In the data rows, the value 500 means zero.
Some points:
tensor([294, 724, 527, 504, 399, 328, 593,  35, 351,  56, 530, 367, 509, 563, 445, 939, 401, 480, 633, 145, 599, 427, 518, 901])
tensor([568, 491, 491, 496, 584, 462, 649, 362, 626, 462, 637, 371, 605, 689, 438, 433, 344, 436, 532, 739, 601, 546, 515, 330])
tensor([602, 492, 232, 108, 481, 213, 690, 753,   0, 359, 652, 409, 187, 392, 228, 625, 501, 352, 453, 584, 294, 745, 777, 797])
tensor([491, 310, 386, 356, 571, 501, 359, 360, 400, 414, 651, 618, 657, 501, 558, 554, 512, 547, 559, 351, 614, 499, 373, 462])
tensor([552, 572, 474, 410, 510, 470, 471, 458, 534, 549, 544, 502, 650, 476, 456, 501, 477, 539, 522, 592, 504, 511, 574, 377])
tensor([419, 515, 284, 246, 506, 630, 544, 465, 755, 423, 280, 497,  58, 586, 757, 410, 126, 492, 738, 600, 276, 354, 534, 406])
tensor([232, 636, 467, 644, 661, 263, 398, 295, 348, 421, 397, 596, 358, 385, 610, 340, 650, 391, 758, 386, 511, 369, 455, 180])
tensor([371, 543, 459, 675, 758, 775, 576, 675, 333, 573, 513, 577, 695, 324, 501, 591, 347, 366, 411, 866, 475, 496, 331, 456])
tensor([483, 545, 549, 555, 508, 464, 562, 401, 581, 450, 594, 514, 430, 544, 367, 455, 283, 510, 539, 547, 609, 576, 506, 377])
tensor([674, 350, 738, 737, 223, 454, 272, 699, 402, 178, 689, 466, 444, 755, 486, 479, 759,  65, 757, 574, 351, 392, 736,  99])
tensor([516, 595, 586, 521, 508, 436, 518, 474, 409, 566, 543, 536, 514, 596, 402, 362, 410, 391, 523, 492, 471, 534, 619, 432])
tensor([552, 594, 371, 501, 554, 574, 621, 504, 578, 670, 682, 712, 484, 605, 528, 111, 471, 121, 361, 116, 331, 411, 339, 655])
tensor([590, 395, 418, 300, 611, 494, 429, 608, 433, 550, 479, 480, 420, 656, 506, 457, 328, 547, 666, 445, 501, 761, 585, 548])
tensor([289, 763, 472, 563, 128, 492, 502, 754, 414, 895, 172, 355, 449, 533, 468, 269, 653, 539, 264, 595, 359, 819, 373, 493])
tensor([800, 711, 458, 391, 648, 425, 507, 579, 995, 468, 302, 885, 448, 365, 473, 843, 840, 193, 626, 381, 195, 816, 364, 571])
tensor([636, 551, 510, 445, 273, 544, 569, 309, 529, 510, 550, 435, 348, 343, 474, 661, 534, 529, 701, 474, 792, 336, 497, 544])
tensor([699, 265, 890, 205, 493, 934, 999, 347, 382, 396, 345, 878, 609, 463, 489, 493, 983, 439, 383, 716, 805, 501, 433, 622])
tensor([730, 378, 439, 637, 357, 586, 542, 418, 411, 316, 337, 400, 590, 638, 638, 433, 414, 367, 330, 447, 418, 564, 762, 613])
tensor([267, 311, 394, 332, 581, 608, 488, 591, 663, 558, 552, 560, 589, 396, 364, 205, 401, 430, 600, 288, 615, 656, 668, 560])
tensor([480, 340, 581, 670, 673, 622, 747, 441, 539, 403, 306, 344, 336, 280, 415, 538, 430, 571, 677, 670, 583, 535, 386, 448])
tensor([587, 467, 555, 557, 522, 602, 454, 606, 610, 454, 452, 417, 545, 451, 378, 430, 436, 530, 468, 476, 671, 702, 641, 463])
tensor([471, 408, 558, 346, 421, 601, 408, 457, 434, 426, 499, 508, 443, 480, 477, 511, 417, 634, 688, 335, 440, 489, 504, 336])
tensor([  0, 763, 476, 856, 741, 525, 705, 569, 374, 528, 750, 637, 281, 521, 724, 564, 718, 513, 602, 655, 688, 837, 869, 513])
tensor([549, 476, 462, 464, 598, 538, 575, 483, 469, 603, 405, 447, 320, 652, 485, 479, 551, 359, 354, 433, 340, 277, 405, 520])
tensor([515, 495, 593, 474, 509, 439, 453, 428, 427, 553, 380, 289, 394, 605, 461, 636, 618, 528, 465, 580, 493, 555, 572, 347])
tensor([656, 563, 446, 568, 371, 492, 520, 562, 575, 666, 319, 502, 425, 450, 459, 458, 548, 536, 522, 471, 647, 509, 613, 539])
tensor([565, 433, 596, 439, 363, 343, 386, 512, 428, 554, 494, 584, 599, 480, 413, 555, 642, 473, 411, 474, 462, 572, 410, 451])
tensor([662, 913, 402, 792, 214, 467, 748, 741, 547, 575, 733, 779, 891, 235, 336, 651, 423, 789, 653, 162, 354, 323, 507, 268])
tensor([588, 752, 577, 547, 795, 651, 415, 374, 296, 342, 364, 431, 741, 464, 548, 610, 338, 631, 363, 755, 338, 324, 357, 350])
tensor([889, 639, 250, 341, 733, 223, 249, 366, 474, 459, 282, 491, 497, 343, 583, 365, 659, 714, 359, 331, 722, 619, 410, 626])
tensor([517, 552, 616, 345, 441, 487, 395, 514, 450, 544, 560, 551, 537, 488, 475, 540, 473, 433, 476, 603, 539, 419, 545, 427])
tensor([458, 544, 563, 674, 434, 483, 576, 548, 315, 631, 365, 403, 462, 445, 577, 608, 531, 479, 443, 487, 405, 305, 453, 544])
tensor([483, 565, 894, 555, 916, 326, 346, 482, 339, 842, 629, 564, 274, 536, 484, 504, 543, 677, 256, 260, 621, 212, 480, 555])
tensor([446, 356, 494, 614, 439, 361, 685, 344, 432, 564, 495, 600, 433, 721, 324, 361, 704, 420, 353, 446, 430, 309, 493, 495])
tensor([355, 536, 735, 350, 163, 228, 646, 357, 581, 218, 627, 999, 267, 473, 859, 405,  88, 687,   0, 492, 593, 718, 534, 232])
tensor([450, 467, 625, 607, 549, 526, 527, 525, 483, 405, 451, 410, 477, 584, 612, 509, 523, 447, 475, 516, 426, 488, 372, 268])
tensor([595, 859, 308, 624, 530, 352, 411, 846, 545,   0, 478, 748, 549, 789, 592,   0, 676, 633, 736, 856, 767, 203, 254, 788])
tensor([259, 407, 725, 409, 355, 693, 197, 530, 472, 248, 457, 546, 672, 677, 606, 483, 563, 630, 517, 365, 449, 397, 317, 643])
tensor([454, 546, 636, 497, 545, 703, 397, 435, 350, 343, 374, 537, 615, 506, 559, 593, 445, 391, 482, 276, 268, 418, 567, 722])
tensor([286, 443, 472, 372, 497, 799, 546, 595, 603, 581, 538, 535, 564, 530, 329, 263, 183, 411, 533, 391, 477, 585, 594, 668])
tensor([378, 435, 286, 453, 618, 643, 377, 513, 537, 416, 439, 452, 424, 326, 503, 612, 523, 559, 493, 467, 606, 482, 436, 488])
tensor([492, 159, 340, 676, 440, 355, 105, 788, 689, 494, 474, 750, 585, 353, 473, 809, 196, 490, 206, 783, 443, 295, 607, 677])
tensor([534, 509, 516, 418, 309, 405, 503, 412, 564, 593, 597, 582, 597, 638, 471, 451, 451, 379, 561, 454, 508, 505, 685, 567])
tensor([383, 421, 965, 472, 529, 166, 568, 395, 900, 311, 808, 207, 524,   0, 639, 305, 557, 416, 647, 750,   0, 587, 359, 815])
tensor([379, 372, 500, 578, 614, 497, 482, 760, 735, 397, 519, 306, 513, 964, 546, 714, 616, 629, 327, 435, 496, 486, 383, 652])
tensor([656, 662, 639, 182, 270, 297, 360, 501, 410, 918, 831, 467, 361, 414, 444, 460, 349, 364, 756, 765, 788, 294,  75, 485])
tensor([468, 458, 589, 587, 581, 609, 509, 592, 475, 402, 409, 335, 418, 502, 504, 530, 550, 586, 580, 390, 497, 580, 403, 392])
tensor([453, 358, 533, 603, 584, 411, 466, 563, 414, 587, 565, 517, 688, 391, 424, 428, 567, 355, 483, 539, 555, 695, 523, 450])
tensor([807, 480, 548, 615, 782, 456, 782, 762, 361, 263, 411, 449, 235, 353, 501, 553, 407, 709, 460, 287, 394, 498, 482, 302])
tensor([571, 633, 422, 556, 491, 836, 516, 584, 480, 481, 673, 453, 456, 573, 488, 818, 587, 593, 390, 483, 500, 653, 280, 466])
tensor([624, 533, 440, 707, 481, 331, 579, 445, 418, 530, 518, 333, 625, 743, 428, 514, 412, 523, 372, 603, 377, 551, 389, 475])
tensor([615, 583, 555, 668, 370, 674, 405, 442, 494, 565, 629, 507, 493, 511, 357, 450, 467, 474, 600, 303, 433, 602, 438, 531])
tensor([422, 408, 365, 495, 622, 446, 669, 576, 516, 481, 451, 468, 516, 491, 444, 504, 537, 628, 553, 553, 507, 462, 509, 453])
tensor([430, 458, 438, 327, 434, 641, 472, 439, 477, 493, 590, 540, 518, 457, 509, 639, 602, 526, 551, 632, 475, 439, 548, 420])
tensor([465, 578, 286, 499, 544, 403, 641, 208, 561, 542, 384, 587, 505, 778, 429, 682, 466, 538, 546, 719, 349, 635, 346, 458])
tensor([388, 470, 620, 290, 524, 347, 369, 572, 446, 501, 760, 274, 854, 728, 263, 556, 559, 633, 418, 513, 622, 769, 382, 531])
tensor([720, 228, 364, 781, 531, 631, 223, 136, 571, 783, 870, 590, 211, 616, 844, 505, 818, 999, 688, 599, 219, 672, 534, 556])
tensor([608, 644, 588, 317, 419, 703, 470, 570, 564, 493, 600, 422, 404, 587, 513, 621, 381, 440, 606, 565, 579, 496, 516, 474])
tensor([564, 422, 585, 629, 416, 627, 665, 781, 496, 618, 882, 502, 244, 536, 561, 488, 468, 776, 475, 516, 498, 347, 616, 999])
tensor([602, 349, 497, 580, 505, 512, 642, 509, 548, 468, 566, 429, 593, 500, 507, 324, 387, 490, 551, 420, 443, 715, 546, 565])
tensor([364, 413, 267, 168, 260, 442, 721, 754, 653, 578, 469, 416, 469, 340, 549, 643, 697, 760, 552, 547, 361, 350, 433, 328])
tensor([674, 617, 543, 507, 455, 602, 435, 426, 462, 512, 538, 593, 387, 519, 391, 319, 526, 483, 385, 552, 425, 497, 519, 542])
tensor([719, 423, 555, 573, 772, 340, 598, 488, 517, 568, 516, 378, 555, 459, 519, 390, 233, 496, 554, 491, 681, 653, 383, 465])
tensor([493, 286, 357, 471, 511, 507, 503, 563, 434, 448, 498, 449, 454, 419, 491, 480, 535, 444, 473, 429, 449, 321, 465, 442])
tensor([564, 497, 507, 544, 504, 587, 560, 563, 515, 426, 494, 439, 425, 349, 480, 571, 508, 501, 573, 611, 662, 498, 546, 471])
tensor([424, 394, 473, 517, 546, 537, 446, 454, 428, 530, 502, 608, 659, 320, 431, 423, 556, 511, 491, 520, 591, 569, 545, 483])
tensor([370, 495, 459, 717, 267, 541, 437, 351, 645, 533, 341, 497, 301, 485, 298, 556, 340, 220, 397, 527, 545, 715,   0, 723])
tensor([451, 379, 434, 490, 447, 311, 496, 474, 496, 513, 498, 524, 587, 476, 498, 577, 502, 480, 504, 562, 532, 540, 504, 411])
tensor([393, 364, 291, 418, 340, 492, 511, 502, 436, 433, 472, 384, 479, 485, 613, 555, 611, 477, 398, 481, 433, 361, 486, 399])
tensor([675, 624, 546, 173, 416, 530, 552, 581, 496, 544, 433, 413, 793, 561, 634, 355, 549, 775, 574, 430, 364, 586, 515, 279])
tensor([484, 395, 420, 504, 543, 463, 482, 544, 587, 556, 469, 424, 552, 437, 386, 287, 449, 504, 471, 542, 607, 555, 607, 510])
tensor([373, 306, 383, 506, 380, 383, 322, 732, 430, 511, 342, 433, 487, 236, 586, 489, 568, 469, 569, 387, 648, 347, 467, 492])
tensor([626, 553, 441, 332, 789, 492, 206, 611, 785, 550, 669, 455, 347, 626, 459, 699, 557, 133, 284, 504, 549, 450, 711, 257])
tensor([542, 830, 386, 417, 490, 569, 536, 478, 523, 616, 593, 108, 834, 486, 999, 527, 512, 199, 314, 411, 628, 519, 656, 666])
Along one direction, these points spread out more than along any other. Where along it does each point below lie, from 0 to 99? 50 is the average, and the first point above lies past it. One standard deviation of the points above along it is 16.
tensor([617, 412, 747, 516, 558, 469, 354, 407, 237, 754, 120, 774, 698, 686, 708, 518, 216, 564, 810, 707, 222, 431, 766, 780]) 54
tensor([550, 315, 723, 749, 273, 227, 656, 548, 741, 640, 189, 381, 538, 630, 569, 705, 456, 507, 683, 368, 877, 511, 593, 565]) 50
tensor([502, 382, 363, 610, 397, 471, 242, 360, 382, 489, 449, 700, 556, 385, 499, 493, 532, 449, 462, 613, 610, 646, 543, 518]) 48
tensor([383, 484, 407, 369, 673, 347, 750, 353, 922, 657, 524, 518, 687, 634, 286, 489, 583, 535, 335, 579, 465,  60, 795, 593]) 41
tensor([449, 508, 352, 476, 460, 424, 567, 448, 482, 670, 367, 661, 503, 442, 622, 591, 551, 398, 627, 576, 656, 504, 577, 538]) 49
tensor([462, 812, 736, 519, 399, 730, 206, 291, 667, 389, 241, 191, 315, 291, 190, 358, 649, 683, 231, 650, 540, 423, 875, 536]) 55
tensor([340, 816, 380, 510, 431, 521, 395, 474, 516, 595, 476, 630, 453, 484, 263, 552, 412, 636, 656, 541, 437, 518, 629, 478]) 47
tensor([438, 584, 642, 596, 667, 385, 450, 433, 322, 408, 373, 602, 701, 551, 505, 658, 536, 427, 426, 303, 262, 356, 396, 534]) 65
tensor([244, 518, 483, 363, 590, 456, 420, 456, 505, 459, 454, 496, 605, 474, 367, 347, 615, 600, 525, 490, 413, 562, 499, 512]) 45
tensor([390, 356, 526, 490, 510, 558, 610, 579, 423, 572, 393, 375, 456, 548, 657, 496, 578, 489, 458, 391, 542, 299, 297, 414]) 61
tensor([548, 497, 554, 582, 621, 668, 439, 620, 579, 474, 592, 629, 537, 412, 430, 458, 365, 393, 570, 358, 731, 579, 663, 541]) 40
tensor([294, 468, 674, 488, 627, 628, 527, 568, 494, 568, 404, 385, 374, 583, 523, 494, 512, 604, 592, 304, 449, 457, 343, 285]) 66
tensor([620, 350,  64, 736, 350, 710, 577,  90, 427, 492, 699, 342, 613, 311, 425, 311, 506, 428, 323, 477, 508, 321, 459, 349]) 52
